In the data rows, the value 128 means zero.
Every row has a hidden score from 0 to 20. What is each row's score? 10 is about the middle. The score is a weighted sum of the row's numbers plus the product of two more (or one squared), each taken from its middle value.
[114 197 163 112 166 121 106 183  92 116 154 100 166 126 163 150 124 142 180 102 146 118 117 142 164 112 203 150] >> 15
[172 108 108 115 103 129 176 141 160 163  92 132 121 119 186 109 104 117 128 184  82 102 104 103  77 140  96 101] >> 14
[ 84 157 149 177 177 109 128 143 122  98 160 123 115 185 109 175 101 127 118 105 131 153 137 143 153 106 210 114] >> 11
[148 107 100 110 109 103 135 104 119 176 103  97 112 115 144 107 162  93 119 178 111  99 119  94 106 187 116 143] >> 14
[ 93 179 156 152 171 105 143 130  98  97 177 121 150 174  94 190 123 124 160  99 152 124 120 150 159  99 169 115] >> 5
[183  94 101 158 106 122 153 154 159  96 100 148 102 124 111  97  95 175 125 157 105 135  97  97  90  89 110 107] >> 14
[171 103  95 101  96 111 167 128 141 155  96  94 115 127 146 100 133 127 130 187 111 107 119  93  93 148 114 112] >> 14
[100 101 133 113 133 116 132 100 112 148 146 106 123 105 107 100 158  96 105  98 171 110 188 154 152 144 101 108] >> 6
[141 110 100 179 100 219 101  92 140  85 104 225 105 136  90  99  84 124  94 128 101 186 106 119  86 103 102 131] >> 6
[107 174 174 160 180 105 115 119  86 100 160 111 136 201 115 198 110 130 141  96 129 128 113 142 161 117 177 102] >> 11
[118 104  90 113 117 136 113 113 115 201 100 115 110 124 104 100 140 108 117 117 149 110 171 136 133 137  93 145] >> 5
[108 129 151 171 175 113 123  90 120 113 176  84 108 195 108 168  79 104 103 114  99 170 114 183 146 108 165 111] >> 7
[109 163 176 169 192 111 106 158  95  90 162 103 122 187 115 179 119 146 177 102 115 133 105 139 142 112 226 106] >> 16
[112 102  98 106 107 208  97  85 150 177  85 103 101 107 124 110 131 113 100 169 105 121 155  92  97 118 111 113] >> 6
[100 101 126 105 145 150 126  90 102 128 154 103 113 111  88 111 112  99  94 100 131 138 155 227 165 103 113 109] >> 2
[108 191 176 145 180 115 127 127  99  99 171 116 164 181 102 190 134 126 160  99 129 118 120 144 160 103 204 112] >> 10
[124 158 127 185 177 102 111 179 142  98 171  98 103 179 115 159  78 180 141 109 104 169 102 121 108 114 167 102] >> 8
[ 95 156 172 120 149 123 128 147  98 119 162 110 177 111 115 151 185 105 171  99 189  94 130 132 173 127 157 113] >> 7
[115 196 119 149 148 112 111 226 115  99 148 106 120 138 139 165 117 178 204 111 129 107  88  88 142  94 184 114] >> 7
[110 176 172  98 149 142 116 125  81 124 153 118 187 113 105 149 186 129 179 104 155 100 134 113 169 157 153 168] >> 16
[172 120 106  96  93 112 205 129 159 129 106 113 114 110 146 108 147 173 164 146  95 104  89  98 103 185 115 108] >> 10
[192 137 103 117  94 114 196 161 173 112  92 144 101  96 161 108 110 155 142 170  98 114 102 103 102 136 102 110] >> 14
[ 89  97 148  97 136  99 132  96  91 130 156 107 129 121 103 130 150  99  99  92 131 113 180 189 150  95 116 112] >> 5
[ 96 156 166 158 175  95 135 152 109 103 183 109 166 142 102 168 105 121 125 104 143 125 110 144 163 105 183 108] >> 7
[ 92 140 179 106 158 111 117  94  87 133 155 108 182 100 110 168 147  85 140 110 188 108 155 173 174 119 133 158] >> 10
[146 108 109 103  94 143 136 137 161 183 122 135 104 129 191 107 115 119 103 182 100 119 105 110  88 123 100 126] >> 11
[100 100 157 123 154 117 117  92  97 132 172 115 118 131 113 137 122  96 112  99 138 129 161 209 140 107 108 108] >> 7
[171 111 101 154 105 142 178 145 188 100  90 183 110  95 143 104 106 175 124 123  97 134  95 103  94 111  86 115] >> 6
[179 137 105 161 109 109 123 231 179  96 100 148  99 122 178  97  99 211 152  92  90 105 100  82  94 117 125 112] >> 10
[106 165 186  95 142 126 110 123  96 135 133 119 178 108 114 136 192 121 175  95 175 118 146 121 171 158 145 168] >> 15
[162 104  81 197 112 185  80 155 162  86 103 178 112 161  91 124  92 140 110 112  98 185 128 101  85 109 118 122] >> 5
[162 103  89 160 104 160 123 128 177  82  94 163 105 105 115  96 113 163 117 131 102 151 109 110  94  94 115 111] >> 3
[108 111 143  94 127 105 138 102  94 162 131 110 117  99  94 118 146  81  85 100 143 109 187 159 146 108  96 146] >> 11
[108 151 159 112 140 115 123 115  87 144 125 111 172  98 115 143 177 108 167 110 190 108 155 144 170 175 134 176] >> 13
[113 106 105 230 149 150 120 111 141 103 147 168 104 229  97 133  87 102 104 118 104 227  99 122  86 113 128 125] >> 7
[183 101 112 145 102 132 171 151 168 107 105 159 108 113 128  88 115 172 123 151 105 135 107 110 104 115  98 115] >> 11
[161 101 113 115 115 134 184 138 185 157  96 155 101 118 194 114  94 103 100 162 106 145  99  87  82 109 106 106] >> 11
[163 161 108 154 145 105  91 233 153  91 138 100  93 140 167 115 103 225 193 118 126 107 119  90 109  76 138 104] >> 12
[168 119  98 157  82 180 100 112 154  97  87 213 101 108 113 108  94 137 109 169  97 160 103  98  74 106 105 114] >> 9
[ 98 114 153 132 166 124 123  91 101 117 148 108 109 162 111 146 115  89  86 101 114 149 176 175 132 118 139 102] >> 11
[104 105 156 105 153  86 127  93 101 154 133 110 167 121 109 113 135  97  97 101 174 100 163 191 164 120 106 126] >> 8
[106 126 140  94 107 120  94 134  98 168 101 110 124 112 155 112 167  91 142 110 165  97 153 119 151 167 123 208] >> 16
[183 123 116 124 109 128 173 137 160 116  91 154 117 111 121 114 111 149 121 152  96 112 116 112 101 113 111 107] >> 12
[105 115 108 121 128 124 122  94 134 153 130 102 105 104  89 117 123 105  98 132  93 122 192 110 109 100 117 113] >> 11
[106 149 171 160 172 118 144 109 109 105 176 107 135 187 101 171 112 122 103 112 133 148 138 186 147 114 142 106] >> 10
[192  99  96 112 100 113 255 168 151 122  96 129 111 104 176 121 137 142 153 165 106  98  93  93  88 149  98 103] >> 17
[149 118  98 216 156 106  98 122 137 101  89 119 123 178 132 113  89 139 107 116  94 205 104  86 110 107 162 119] >> 11
[122 107  94 112  99 204 116  91 124 158  88 112 102 128 122 112 155 116  93 149 137  99 135 101  97 253  98 122] >> 10
[150 137  88  99 106  98 108 255 127 110 103  95  99 109 104 115 200 169 231  86 173 113 105 107 141 191 144 101] >> 8
[108 174 176 137 172  95 117 119  93  97 171 110 144 162 105 187  97 109 132 103 166 119 115 171 165 101 153 103] >> 10
[ 99 110 163 129 160 132 121  98  88 133 176 105 120 174 113 156 111  92 102 106 132 147 167 214 143 110 114 116] >> 9
[132 172 124  95 122 117 114 160  85 103 111 120 150 110 134 172 170 107 197 102 148 115 105 106 167 150 127 168] >> 10
[181 112 107 175 122 133 129 122 175 100  97 186 105 147 117 109  93 144 121 123 100 167  92  95 105 112  95 125] >> 8
[127 183 127 132 162 137 102 209 126  95 145  89 148 156 140 153 126 182 196 110 127 115 108 108 149  99 184 114] >> 8
[113 109 102 125 106 150 101  91 123 150  97  89 117 105 101 102 124  92 109 156  95 127 190 122  98  97 111 105] >> 10
[ 94 144 162 147 187 112 133 131 136 112 165 112 148 144 105 166 103 128 102 113 143 131 140 149 157 103 215 101] >> 11
[149 109  94 116  90 135 186 158 123 142  99  89  99 115 122  98 199 111 155 129 117 114 116 103 100 248 116 108] >> 11
[113 103  96 103 105 108 110  80 127 199 113 101 108 110 104 101 195  99 113 121 145 105 197  97 133 230  94 180] >> 7
[ 95 111 167 148 162 101 131  77  84 132 148 116  96 110  92 171 127 112  94 106  93 105 192 167 140  97 198 111] >> 12
[ 99 173 159 158 182 107 119 110  86  96 177 109 137 182  99 203 104 130 125 111 152 110 112 138 162 118 153 115] >> 10
[173  94  96 181  87 167 107 133 150 107  88 182 116 126 110 114  81 175 118 126  85 165 109  94  85  97  93 128] >> 6
[ 83 115 101 111 105 133 114  89  96 158  91 110  93  95 104 109 177  95 104 119 174 103 176 159 151 152 111  92] >> 2
[157 106  98 179 117 144  83 153 163  88 111 183 109 125 132 106  94 138 110 128 102 191 101 113  87 114 116 110] >> 7
[170  98  91 100  90 103 179 135 152 169  97 118 125 115 176 100 127 134 124 188 107 112 110 103  96 156 106 129] >> 13
[157 115 108 104 100 166 154  99 170 150  98 122  94 111 120 107 139 106 106 188  94 116 121  99  89 178 111 103] >> 10
[ 95 119 124 101 111 114 121  87 103 184 115 111 106 110 108 118 143  97 103 114 139 127 177 153 129 111 114 137] >> 7
[178 110  83 141 103 129 172 132 167 112 102 191 103 107 127 118  94 155 130 145 105 137 107 108  93 115 108 102] >> 8
[154 110 101 114  86 212  99 121 167 139 104 148 103  99 117 108 119 130 107 177 108 130  95  96  93 122 108 105] >> 5
[165 119 105  93  91 108 192 132 159 155 100 114 102 121 179 102 123 109 129 189  88 107 109  96 105 144 102 116] >> 13
[177 115  85 159 110 109 131 118 169  98 112 153 107 104 151 101  92 186 131 176  95 157 102 116  85 101 113 103] >> 10
[186 105  95 121  93 110 167 152 160 125  98 159 107 124 129  94 122 133 135 171 102 126  98 102  87 115 100 105] >> 11
[ 88 149 145 105 123 114 113 111  91 140 129 118 177  98 128 126 149  89 130  93 178 102 160 139 161 161 129 186] >> 9
[161 115  95 100  89 173 177 109 150 118 107 130 120 108 122 110 148 103 104 185 111 118 108 106  92 166 111 103] >> 10
[115 169 169  91 147 125 116 149  96 127 130 102 170 110 133 138 188 105 177  99 164 115 127 104 174 151 157 176] >> 14
[188 108 114 136 107 142 146 145 177 101  95 184  96 116 146 119 112 117 125 169  93 163  91 105  95  96  96 121] >> 11
[175 114  98 148  92 149 168 136 160  92  91 167 104 114 133 100 118 158 124 156  96 143 116 101  85 107 102 110] >> 10
[102 151 172 165 170 102 124 156 113 110 179 102 154 176 105 136 117 115 116 104 153 134 126 163 152 107 166 111] >> 9
[168 106 102  96  97 143 176 136 157 153  87 142 121 125 178  99 111 109 134 179  96 114 102  98 106 144 102 115] >> 12
[152  97 116 202 117 197  99 141 163  94  95 185 108 152  97  89  86 172 105 124  90 174 120 100  93 106 109 116] >> 7
[172 109  97 130 111 104 241 188 163 116 102 160 122 121 198  93  99 160 150 148 102 163 105 110 113 105 129 121] >> 15
[197 110  98 131 104 103 255 172 163 107 105 133 100 100 191 111  88 183 163 153  91 131 115 109  94 105 120  98] >> 17
[175  90  96 135 110 137 119 118 166 104  97 154 108 109 149 103  94 144 108 176  90 151 113 100 103 109  98 111] >> 11
[112 192 150 133 169 115 113 184 123  89 155 112 146 146 123 158 140 197 202 105 141  92  97 103 151 114 186 121] >> 9
[181  99 103 127  96 148 179 143 166 113 111 175 112 104 139 115 110 141 126 172 101 130 110 117  99  97  98 109] >> 10
[169 107  89 171  97 118 158 157 173 107  99 168 113 116 126 109  96 188 111 139  96 165  97 106  92  93 118 111] >> 5
[165 105  94 113  81 166 152  98 150 138  95 128 110 115 113 100 131 118 101 188  94 118  96 104 100 154 108 117] >> 8
[171 103 102 101 103 143 167 126 170 165 112 153 104 105 190 117  95 113 110 176  97 129 102  99  91 110 117  99] >> 11
[110 196 148 110 169 118 109 172 107 109 179 114 171 139 141 182 102 135 160 113 146 109 114 143 148 112 177 128] >> 11
[ 99 182 173 144 180 124 143 117 103 101 183 118 147 179 101 190 125 131 139 124 159 106 118 145 156 101 178 120] >> 10
[176 105  85  92  93 104 233 165 159 121  95 160 108 115 153 110 122 131 154 173 102 107 111 108  89 131 123 101] >> 16
[187 101  91 125  90  98 185 166 161 135 101 136  97 104 163 115 130 157 147 160 112 122  97 105  90 142 109 106] >> 12
[162 112  85 112 100 129 161 167 185 132 102 181 107  99 200 106  93 148 101 167  89 152 115  90 100 104 100 105] >> 13
[113 105  91 109  94  95  96  86 107 185  92  87 108 130 138 105 154 101 117 167 128 107 142 121 121 167 109 148] >> 7
[110 106 137  93 136 120 122  90  97 149 150 114 116 126 106 126 145 114  89  87 133 122 190 206 157  95 113 114] >> 8
[152 113  92 169 113 157 116 154 171  81  81 227 111 127 122  90  83  95 121 129 118 176 116  94  84 109 111 115] >> 13
[ 96 134 187 110 150 113 119  92  84 146 166 112 182 109 107 162 152  97 126 102 174 109 150 162 179 106 124 140] >> 9
[152 107 106 170 106 189  93 108 165  96 109 207 112 126  83 114  94 113 116 162  96 184 105 103  95 115 109 120] >> 5
[103  89 117 105 107  86  95  93 108 169  91 121 121 124 127 105 164  99 109 111 160  96 144 145 160 167 100 184] >> 12
[119  96 100 116  83 108  88 130 130 210 118  99  94 105 196  97 159  99 134 155 128 108 126  95 120 171  99 178] >> 7
[176  99 119  95  85 117 226 144 155 141  91 144 106 114 178 117  93 117 113 179  95 124  96  87  93 118 114 112] >> 17
[103 114 144  97 123 102 125 117  98 176 110 117 152 106 117  94 170  99 127 103 170 110 173 140 165 157 120 164] >> 10
[169 102  96 102  79 134 174 132 172 148 104 149 109 125 164 104 106 122 116 189 115 117 110 106  87 145 109 107] >> 13
[194 116 110 104  97 108 202 179 143 126 102 134 114 116 189 105 147 172 164 144 111 110  99 105 107 157 104 119] >> 16
[ 91 179 146 107 161 112 121 167  98 119 179 114 191 132 116 171 140 151 175 103 161  99 108 135 157 138 186 119] >> 6
[105 110 147  98 132 103 129  83 101 173 146 120 149  97  94 123 161 100 107  98 176 102 167 188 171 118 106 132] >> 4
[105 172 182 151 171 103 130 126 108 100 183 128 176 189 120 186 106 141 158 102 168 113 108 149 170 113 180 111] >> 11
[159  98  96 117  97 107 138 122 122 176 104 111 108 115 169 104 193 103 174 157 108 102 139 109  97 211  97 188] >> 15
[107 124 176 154 165  98 132  90  92 110 175 119 149 149 106 198  99 121  88  97 131 128 152 163 156 115 152 115] >> 10
[ 94 133 140 104 131 110 104 115 100 174 110 125 146 109 133 114 154 105 109 108 173 101 146 149 158 158 122 182] >> 9
[133 110  85 118 111 126 112 108 167 179  99 107  84 113 171  96 122 111 113 187 115  99 142  94  95 171 107 149] >> 10
[172 116 107 152 109 145 130 110 161 120 105 142 106 111 135 104 104 184  98 156 103 140 100 105  96 102 106 112] >> 12
[109 111 106  98 103 137  94  92 120 199 101 103  99 122 111 105 169  89  96 123 123 102 182 110 116 158 102 151] >> 9
[ 93  96 128 186 162 179 124  90 124 107 149 112 108 193 106 114  92 127  91  99 105 186 168 151 103 109 131 110] >> 6
[ 91 120 169 104 149 103 121  85  80 144 163 114 184  91 103 143 163 101 115  95 161 108 145 149 164 132 119 156] >> 10
[105 119 136 103 121 100 123 124 108 172 101 110 140 112 113 100 161 121 124  98 172 107 179 108 159 167 125 209] >> 16
[111 143 178  92 154  95 136  92  93 137 159 112 191  99 119 153 155 106 113  97 172 114 166 154 177 109 108 157] >> 18
[ 94 114 120  94 110 112 121  99  91 174 131 101 130 108 111 105 177 105 101 128 175 102 196 141 146 162 117 104] >> 9
[171 106 101 206 126 112 123 131 144  84  85 151 124 149 129  99  91 171 135 124  98 196 106 106  97  94 111 126] >> 11
[155 128 112 137 130 120 107 147 109 147  95 119  96  98  98 109 188 255 187 115 108 109 173 106  90 179 232 115] >> 17
[104 123 135 106 118 124 104  85  86 163 137 110 170 119 119  91 169  91 132 101 176  92 127 136 165 167 103 198] >> 10
[116 161 170 160 172  97 122 148 119  97 187 122 136 179 103 187  97 126 126 102 146 147 103 144 137 101 171 122] >> 10
[ 94 167 171  91 146 120 105 140  93 135 145 121 170 106 129 139 199 108 186  91 154 116 119 114 177 154 147 172] >> 13
[184  99 105 138 120 136 136 141 166 103 100 191 118 121 117  95  99 138 128 157 106 154 104  93 107  97 104  93] >> 11
[127 111 125 121 113  98 109  96  86 146 148 119 165 118 105 107 194 107 132  92 189 119 162 137 157 225 100 146] >> 11
[ 95 135 182  95 162 110 124  94  95 126 172 116 196 101 108 172 154 128 123 107 172 101 147 174 175 118 117 159] >> 10
[172 118  97 120  97 142 146 156 161  85 102 182 127 111 142 106 110 137 126 159  99 143  92 105  96 107  99 100] >> 9
[159 110 104  83  90 100 175 122 144 152 107 116 108 110 132 111 173 128 164 163 105 100 107 102 101 225  95 131] >> 11
[107 176 160 110 162 106 102 167  99 118 138 105 163 119 160 176 114 102 169 108 172 105 124 154 163 117 149 168] >> 13
[101 121 152 106 135 106 136  82 102 169 126 115 130  98 108 116 147  90  87  97 179 107 169 173 156 106 109 125] >> 8
[115 175 125 135 162 126 115 212 118  90 155  97 110 151 146 150 132 197 186 102 125 111 115 102 147  99 179 109] >> 9
[ 97 134 172 103 152 122 127 111  93 122 167 115 176 107  94 155 160 102 133 112 172 121 170 170 181 118 123 142] >> 9
[ 84 112 157 127 186 115 125  92  96 114 167 102 102 171 119 168 118 102  91 103 121 138 182 196 132 105 137 108] >> 10
[108 106 159 110 144 114 121  99  87 139 164 111 137 132 110 145 116  96  85 103 133 117 174 219 157 103 110 104] >> 9
[102 162 160 106 138 110 118 124  88 128 147 109 170 114 124 157 140 115 165 116 177 105 135 137 168 143 129 158] >> 10
[186 104 108 125  99 112 175 148 181 110 106 174  99 114 146  92 105 175 127 149  90 135 100 104  92  99  96  88] >> 10
[ 98 140 174 107 137  99 112  87  92 166 166 118 176 101 125 139 165 114 112 100 178  81 178 139 177 171 105 177] >> 13
[170 101  92  97  86 124 187 137 182 148  97 138 104 121 191 100 111 123 124 180  98 106 107  91  91 147 108 118] >> 12
[ 99 149 182 122 151 118 123 126  84 139 161 115 186 111  86 154 186 108 157 120 175 125 146 137 169 129 133 143] >> 13
[131 100 102 111 107 126  96 115 153 195 101 113 102 118 164 121 139 110  89 183  90  99 150  91  98 171  97 157] >> 12
[107 125 119 118  94 111 104  98 111 189 107 102 131 120 145 104 164  98 104 114 146 112 160 126 153 178 104 185] >> 7
[100 135 174 102 143  99 133 110  94 141 164 117 166 117 100 140 148 104 126 101 174 105 155 179 168 125 112 150] >> 9
[105 102 122 100 125 136 133  91 100 170 120 102 126 101  95 114 147  95  92 119 174  96 185 198 158 109  95 130] >> 5
[ 99 117 146 178 158 127 114  87 102  96 157  88  93 196  98 132  94  95 103 114 114 176 135 194 120 129 142 109] >> 11
[179 112  97 127  98 141 150 146 155 115  96 198 101 109 144  97 105 144 118 178 104 134 106 106 106  92 110 108] >> 12
[128 110 101 106  92 193  94 108 144 162  96 107 113 122 106 109 134  94 102 178 114 108 139 117  98 126 110 100] >> 4
[173 135  97 123 124 117 195 150 135 117  93  92 114  98 134 103 134 255 187 129  98  97 109 116 100 175 142 110] >> 14
[147 120 107 200 137 129  83 113 155  90 128 150 104 203 133 123  91 140 128 106 111 215 115  92  89 110 115 108] >> 7
[135 114 115 112  95  97  98 165 147 192 100 112  99 130 227 112 151 105 170 156 126  87  94 113 118 157 107 220] >> 15
[ 95 146 161  87 144 111 123  89  97 150 165 119 182 117 113 175 157  92 129 107 176 105 166 160 173 139 131 163] >> 7
[114  95  93 108  99 109  93 119 120 208  99 117 103 107 186 112 146  96 112 157 115  89 143  90 114 181 103 177] >> 10
[159 109 105 153 115 167 107  99 157 107  96 188 102 106 120 113  99 135  93 172  92 166 107 101  93 110 101 116] >> 11
[123 201 121 137 164 122 116 217 103  85 154 101 146 138 138 161 110 185 197 110 144 108  96 111 166  94 168 110] >> 10
[109 177 174 162 196 113 124 124  89 111 185 111 169 174 107 200 127 133 152 104 152 112 130 143 154 104 169 108] >> 13
[125 126 123 113 122 124  90 125  76 134 110  98 131 112 123 110 192 103 169 103 181 103 102 154 173 155 102 171] >> 10
[110 168 153 184 178 108 135 138 148  95 163 108 123 175  87 171  94 167 113 108 121 162 159 144 150 113 255 108] >> 14
[149 102 102 108  86 106  98 145 176 149 112 145 124 122 244 102 146 131 133 126 104  99 102  86  95 142  92 177] >> 7
[ 92 136 152 103 111 100  96  99  87 162 122 124 162 117 112 110 170 111 129  93 188 108 156 140 163 188  98 190] >> 9
[162 106  91 100  79 143 165 135 157 142  99 139 105 106 168 110 125 148 118 185  94 117  94  96 101 140 103 110] >> 9
[ 95 191 156 110 172 104 108 147 123 127 177 114 191 113 132 159 124 154 147 104 180 115 135 136 157 131 137 154] >> 16
[103 111 151  95 106  97 105  83  88 170 126  93 150 115 114  99 183 106 121 108 167 111 148 137 164 205 107 168] >> 10
[ 99 144 182 104 154 113 115 135  71 130 137 118 171 113 108 123 184 118 173 115 177 113 150 113 180 162 142 177] >> 17
[176 104 112 157  98 128 133 126 159  95  95 147 109 127 111  96  97 149 122 149  94 162 122 100  98 107 101 107] >> 10
[172 114  98 143 100 146 121 114 168 117  99 147 109 129 107 118  94 169 108 165  96 153 116  94  88 114 112 115] >> 8
[102 159 153 182 178  99 131 141 122 107 155 106 117 185 107 175  94 178  99  97 138 145 145 118 144 101 233 109] >> 14
[ 82 182 157 116 162 116 109 161  92  88 159 129 160 137 135 180 118 137 163 107 155 100 118 130 167  98 176 129] >> 8
[157  99  94 162 111 152 106 123 141  96  99 209 121 154 111  92  89 101 116 127 106 186  92 106  94 120 107 128] >> 12
[103 171 171 163 173 109 134 144 114  86 187 118 154 163  97 181 114 123 137 106 158 131 113 149 155  97 175 101] >> 7
[173  98 111 111 100 123 231 144 170 137  98 150 123 111 180 104 111 141 128 166  92 127 111 105  95 112 112 104] >> 12
[ 91 141 183 104 150  97 127 119 112 115 160 119 176 119 106 163 114  98 115 103 160 115 118 206 173 108 142 108] >> 3
[172 106 109 138 106 131 175 151 173  93  98 178  98 114 148 100  94 164 133 135 105 124  96 107  89 124  98 102] >> 11
[ 90 134 180  92 146 109 118 100  82 135 160 124 177 115 100 156 155 112 129  98 184 110 160 156 166 141 134 116] >> 10
[ 86 117 140 114 108 100 112  87  90 181 115 118 144 120 102 102 208 105 114  96 160  99 183 124 159 182 112 174] >> 8
[171 104  91  98  92 142 166 142 178 131 100 126 103 121 170 116 104 132 121 182 100 105  84  96  96 137 104  97] >> 8
[159 104  90 107 101 122 153 160 193 139  99 186 105 109 201 101  92 128 122 161  97 150  88 102  91 111  92 111] >> 7
[187 116  83 127 117 114 163 157 142 106  85 101 112 105 146  96 142 219 191 126  90 101 107 122  96 144 139 122] >> 12
[103 180 175 106 182 100 122 122 105 119 167 104 188 141 112 181 127 119 134 109 170 122 121 167 158 106 148 117] >> 15
[178  96 100 118 100 136 162 126 155 125  96 141 101 124 135  94 113 141 121 174  98 125 110 104 110 105 118  95] >> 12
[ 91 117 171 155 175 112 131  94 102 113 172 110 133 174 102 173 120 109 105 100 128 133 157 158 156 104 164 108] >> 9
[132 118  95 229 164 152 105 104 134 108 158 107  97 227  99 126  80 151  96 101  97 211 102 119 101 101 129 121] >> 4
[187 119  88  98  92 103 186 191 144 124  93  98 102 127 180 102 163 183 195 124 102  94 107 102  98 182 116 105] >> 12
[118 207 157 105 152 121  88 197 108 116 135 127 153  97 187 135 139 176 197 110 135 120 108 124 150 131 215 199] >> 17
[ 99 108 101  97 103 107  91  93 126 180  91 110 100 104 107  92 160  99 110 132 105 118 203 107 125 167  99 250] >> 8
[100 102 147 101 149 133 133  86  99 136 164 106 126 110 104 148 129  98 105  93 143 129 184 215 155 103 112 106] >> 5
[117 110  83 103 100 160  91  99 145 202  93 104 102 119 138 106 161 114  93 169 100 100 173 108  89 176  86 146] >> 15
[ 98 122 100 118  99 151  90  81 120 140 138 110 125 108  95  85 196 125  95  99 182 101 155 109 128 255 102 120] >> 4
[ 90 182 171 119 162 109 118 156  99  95 166 118 161 127 134 179 112 131 168 109 148 118 114 143 151  98 174 152] >> 10
[176 101  91 153  85 125 156 146 174 105  99 146 103 124 129  94  99 168 129 151  87 139 110 109  97 117  94 108] >> 6
[159 102  98 180  98 219  99 139 190  98  91 168 125 112 126 107  96 132  98 136 101 188 101 105  97 115 100 115] >> 1
[177  96 106  92  95 155 139 166 181 109 100 166 105 110 155 116 129 121 119 187 101 118 105 116  84 117 103 107] >> 10
